In the rows, 128 means zero.
Each path below is one point turned by a fixed rotation once a step. After each direction that follows a path, write how fast that rotation turns it, in degrees each step (0 if it stays still).
Each turn is a multiple of 5 degrees from 10 to 175, or 0.
Each row of a path follows its step; steps can be skipped.
Rotation 1:
step 1: [134 128 126 128 125 138 129 129 128 129 129 132 122 125 117 126 130 146
 131 129 130 125 129 123 124 118 130 133 127 136 134 108 128 125 137 134
 123 127 121 131 127 128 130 125 130 136 127 120 121 136 123 130 132 129
 128 131 132 133 137 129 134 131 124 134 136 124 117 131 139 136 119 122
 130 132 124 123 133 134 124 125]
step 4: [133 120 122 129 134 129 122 134 126 132 136 116 125 133 124 132 143 138
 131 128 138 130 124 119 136 127 129 131 131 131 126 117 132 126 125 122
 142 123 145 128 124 130 122 131 132 137 126 123 130 124 135 126 124 128
 127 128 122 127 133 132 133 122 130 131 134 125 117 140 128 129 128 125
 125 121 126 127 132 127 128 128]
step 7: [142 128 134 138 129 138 116 126 129 131 123 131 126 128 123 126 133 140
 137 127 126 131 128 123 126 122 124 136 129 135 135 123 126 130 134 136
 129 122 124 130 130 132 119 120 122 132 124 127 117 137 132 133 135 125
 133 129 126 124 129 129 126 132 128 136 137 133 119 134 126 133 129 123
 137 121 122 126 129 128 119 117]
step 12: [133 126 126 127 132 129 126 124 131 127 124 128 122 132 115 123 138 132
 135 126 131 138 130 125 123 127 129 135 121 128 133 124 128 133 127 123
 131 112 129 124 119 130 131 131 131 125 121 125 131 135 133 129 123 124
 128 126 140 130 131 132 142 130 139 139 131 132 126 122 117 138 132 121
 131 128 118 125 136 122 127 120]
step 17: [142 126 122 142 131 130 129 131 131 128 136 119 116 125 129 136 138 135
 131 130 136 131 132 127 126 126 129 126 130 132 127 121 134 127 120 128
 131 130 140 132 133 133 132 143 131 126 126 120 136 134 135 131 118 121
 128 131 127 136 135 135 138 129 131 128 133 128 124 125 129 127 133 125
 122 132 118 129 133 130 127 131]
step 19: [132 122 135 137 124 130 120 131 134 121 130 134 127 120 129 125 137 140
 136 135 131 137 131 120 117 130 124 128 127 127 136 126 123 132 127 129
 130 125 131 138 125 136 134 130 118 134 135 124 118 132 129 129 127 127
 130 129 126 119 136 133 127 129 128 129 129 124 116 118 124 128 124 127
 129 135 120 136 125 125 123 112]
step 22: [129 130 131 134 134 131 127 135 129 127 132 135 123 132 124 130 133 131
 125 128 135 141 123 125 134 125 128 126 136 134 125 124 122 124 137 135
 126 123 137 130 135 132 127 138 146 139 125 132 120 122 134 127 119 126
 128 136 129 131 135 136 126 130 126 116 124 133 120 125 133 120 128 118
 129 131 119 130 124 131 123 127]
step 28: [129 138 116 133 136 127 121 126 122 121 130 135 122 132 122 134 139 130
 129 125 135 143 126 133 126 123 136 133 132 136 137 123 128 128 134 128
 120 130 130 127 138 122 132 128 142 133 127 130 125 124 128 122 123 125
 131 133 122 134 134 137 133 138 128 131 130 128 126 127 134 128 131 121
 138 134 131 129 130 132 121 124]
step 39: [128 126 125 130 124 134 129 128 132 128 133 133 125 126 122 132 137 136
 132 116 123 123 121 120 122 123 129 136 131 130 118 120 129 118 136 123
 128 115 133 134 124 128 124 122 132 139 122 134 125 128 127 130 124 134
 137 133 133 130 136 135 140 127 127 129 131 127 128 111 130 127 130 123
 134 135 125 132 128 125 117 129]
step 40: [129 126 122 133 134 139 124 133 115 126 133 133 127 121 123 130 137 133
 130 124 132 133 128 119 128 126 129 132 118 134 136 120 124 123 137 123
 130 117 129 133 136 131 128 124 129 137 122 126 126 129 123 131 127 121
 124 131 127 131 127 138 131 133 134 135 138 138 124 135 138 127 126 130
 138 126 128 126 125 134 115 127]
[126 129 129 130 126 128 127 129 126 129 127 131 128 126 128 128 128 127
 129 130 127 129 128 128 129 127 129 129 128 126 130 130 126 129 129 127
 128 128 128 128 129 127 127 129 127 130 129 127 127 128 127 128 127 127
 128 130 127 125 128 129 130 132 128 129 129 126 130 129 128 128 128 128
 128 128 130 128 129 127 127 128]
85
[128 129 129 129 129 127 130 129 128 129 127 127 128 128 129 127 127 129
 127 129 130 131 129 128 129 126 127 126 131 130 128 125 129 128 129 128
 129 129 129 129 129 129 127 128 130 128 126 127 127 127 129 128 128 127
 128 128 130 129 127 126 127 130 127 129 127 127 131 128 130 127 127 129
 129 127 131 128 128 127 129 128]
55
[128 128 130 126 129 128 128 127 128 125 129 129 126 126 126 126 127 128
 128 128 127 129 128 128 126 130 128 127 128 128 128 128 130 127 127 128
 129 128 128 129 129 127 126 128 127 128 130 127 130 126 128 128 127 127
 129 127 129 126 128 128 124 128 127 130 129 128 127 129 129 129 127 130
 127 126 129 127 128 126 127 127]
65
[129 127 130 129 127 128 127 128 128 126 127 127 129 127 128 130 127 127
 129 129 131 129 128 128 128 128 127 126 128 128 128 129 127 130 127 129
 126 128 126 126 129 129 130 132 128 126 127 128 128 127 129 129 126 127
 128 129 129 125 131 128 127 127 129 128 128 130 129 127 126 127 129 127
 129 129 127 130 128 127 128 128]
10
[128 129 128 127 128 126 128 127 126 128 128 130 129 125 127 129 128 127
 128 125 130 130 127 129 128 127 128 128 128 130 127 129 128 128 129 129
 126 127 129 127 126 127 129 129 126 131 128 128 129 130 128 130 127 130
 127 128 130 130 128 126 127 128 130 129 129 128 130 128 128 129 129 128
 130 128 129 127 126 128 128 128]
25
Rotation 2:
step 0: [130 134 133 127 120 131 123 129 129 121 131 135 123 122 130 127 123 134
 121 131 130 127 122 128 130 129 130 130 132 132 132 134 120 127 124 127
 118 123 118 123 120 129 127 127 130 132 128 121 126 115 121 117 136 128
 123 132 130 132 125 129 133 126 126 130 140 120 122 127 124 129 134 123
 133 119 127 123 134 131 126 122]
step 4: [132 130 124 126 127 128 135 125 116 120 125 125 122 139 128 129 122 123
 133 126 120 134 135 135 127 126 131 132 122 135 115 124 127 134 119 126
 123 132 126 134 128 127 124 123 122 130 134 130 132 126 125 137 132 127
 128 128 135 127 136 123 129 118 127 125 131 134 126 133 122 129 135 126
 127 134 126 133 135 122 126 129]
step 7: [119 134 127 124 129 129 136 125 127 131 126 123 125 123 128 125 129 127
 129 127 133 131 125 133 124 124 114 127 133 128 126 120 133 125 132 132
 132 135 133 131 122 132 128 122 131 128 135 116 134 124 130 133 117 130
 136 125 119 132 128 134 123 140 122 125 138 128 124 127 124 117 129 127
 129 131 126 130 118 130 128 132]
step 11: [121 136 136 132 124 125 120 133 134 124 137 133 129 123 122 127 132 121
 130 127 124 124 124 137 131 124 129 120 133 130 135 135 120 124 127 128
 131 133 129 126 123 133 125 127 126 138 125 132 118 128 127 130 126 129
 127 123 130 126 124 135 136 120 126 130 129 124 128 126 133 132 139 140
 121 130 132 133 128 137 121 127]
step 13: [128 131 133 127 124 132 136 123 132 128 128 125 125 128 122 125 135 134
 126 128 130 124 132 124 123 129 131 133 130 136 135 125 118 131 128 122
 125 127 128 131 130 123 131 137 144 127 129 135 120 131 135 135 129 125
 125 128 130 128 128 126 137 134 122 125 126 131 129 122 131 139 128 137
 129 120 126 130 139 131 134 136]
step 23: [121 116 121 123 126 130 137 133 123 131 127 131 124 127 133 126 130 130
 121 134 128 125 126 120 121 127 119 130 134 127 127 127 128 131 128 130
 130 140 136 130 134 128 124 133 132 123 133 121 136 122 128 127 117 127
 119 132 125 125 130 123 128 130 119 121 135 127 123 128 116 125 121 127
 127 136 131 129 128 127 129 131]
step 29: [132 138 129 128 133 134 127 126 129 121 126 131 124 136 125 135 129 134
 123 124 123 125 125 130 125 123 134 133 120 125 129 120 123 125 131 133
 135 130 122 129 123 121 129 129 132 123 134 133 126 125 132 127 132 129
 121 132 122 126 132 123 141 123 121 131 125 136 127 122 138 137 130 130
 130 119 139 124 137 126 130 131]
step 32: [124 136 128 129 123 131 133 132 132 127 135 127 119 126 122 119 122 127
 131 135 137 130 135 126 120 128 132 126 132 130 136 134 132 118 124 134
 130 121 131 126 126 129 127 124 133 131 132 117 117 131 124 120 129 132
 122 122 128 131 128 126 126 130 134 125 131 123 124 129 132 132 127 127
 130 123 129 119 120 141 123 122]
step 36: [128 123 130 125 123 122 129 121 127 122 128 129 123 137 136 121 130 121
 121 131 121 132 129 137 132 125 133 130 131 134 126 126 130 130 122 127
 126 126 121 125 122 128 130 124 124 141 134 122 131 125 129 123 125 126
 135 134 137 125 121 131 134 127 117 126 136 125 130 133 121 123 128 131
 130 129 123 138 129 136 134 122]
step 41: [124 125 129 129 131 129 122 124 126 129 126 124 142 121 127 135 122 121
 124 131 127 128 130 129 137 130 118 130 127 122 132 133 126 121 130 121
 122 133 126 123 122 125 127 140 126 131 124 135 138 126 127 118 129 133
 123 129 125 126 123 127 127 131 138 121 132 122 123 129 127 125 125 129
 124 138 118 124 125 130 119 125]
[130 126 128 127 129 128 129 128 128 127 127 128 126 127 131 128 126 129
 127 129 128 129 126 127 128 125 129 129 130 128 130 129 127 130 129 130
 129 129 127 129 127 127 128 128 127 129 129 126 128 128 128 129 128 126
 127 127 129 129 129 126 129 124 127 128 126 128 127 130 128 129 126 127
 130 128 129 129 129 126 127 128]
170
[128 129 128 130 127 127 128 127 126 128 128 128 129 128 128 128 127 129
 125 128 126 129 128 129 127 126 127 126 125 128 126 129 129 126 128 132
 129 130 130 128 127 128 127 129 126 129 129 128 128 127 127 127 127 129
 129 128 128 129 129 128 129 127 128 129 129 129 128 128 126 130 131 129
 129 127 129 128 130 127 127 128]
100
[127 129 128 130 129 125 129 129 129 125 130 127 128 128 128 128 127 128
 129 129 128 130 127 128 128 127 127 128 129 128 127 128 127 127 128 126
 129 127 130 129 127 127 129 128 129 128 127 129 131 129 129 126 129 127
 129 128 130 126 129 129 128 126 126 128 127 128 133 128 128 130 130 129
 128 128 128 128 128 127 129 129]
45
[129 128 127 128 125 128 129 130 129 128 128 131 129 129 127 126 128 127
 129 128 126 126 128 128 128 129 128 129 128 130 126 127 126 128 125 129
 129 126 128 128 128 127 127 128 129 127 129 126 129 128 130 126 127 128
 129 128 129 129 130 127 128 126 127 130 128 126 126 128 128 129 127 127
 129 130 128 129 130 129 128 128]
170
[128 129 127 127 128 127 127 128 131 128 128 129 129 128 126 127 128 128
 127 127 127 129 129 129 127 128 127 127 131 130 127 130 128 127 130 128
 126 129 126 127 129 128 127 128 128 129 128 126 128 129 128 127 130 133
 128 128 129 127 126 128 128 127 128 130 127 128 128 129 128 126 127 130
 130 128 128 128 125 128 127 129]
70
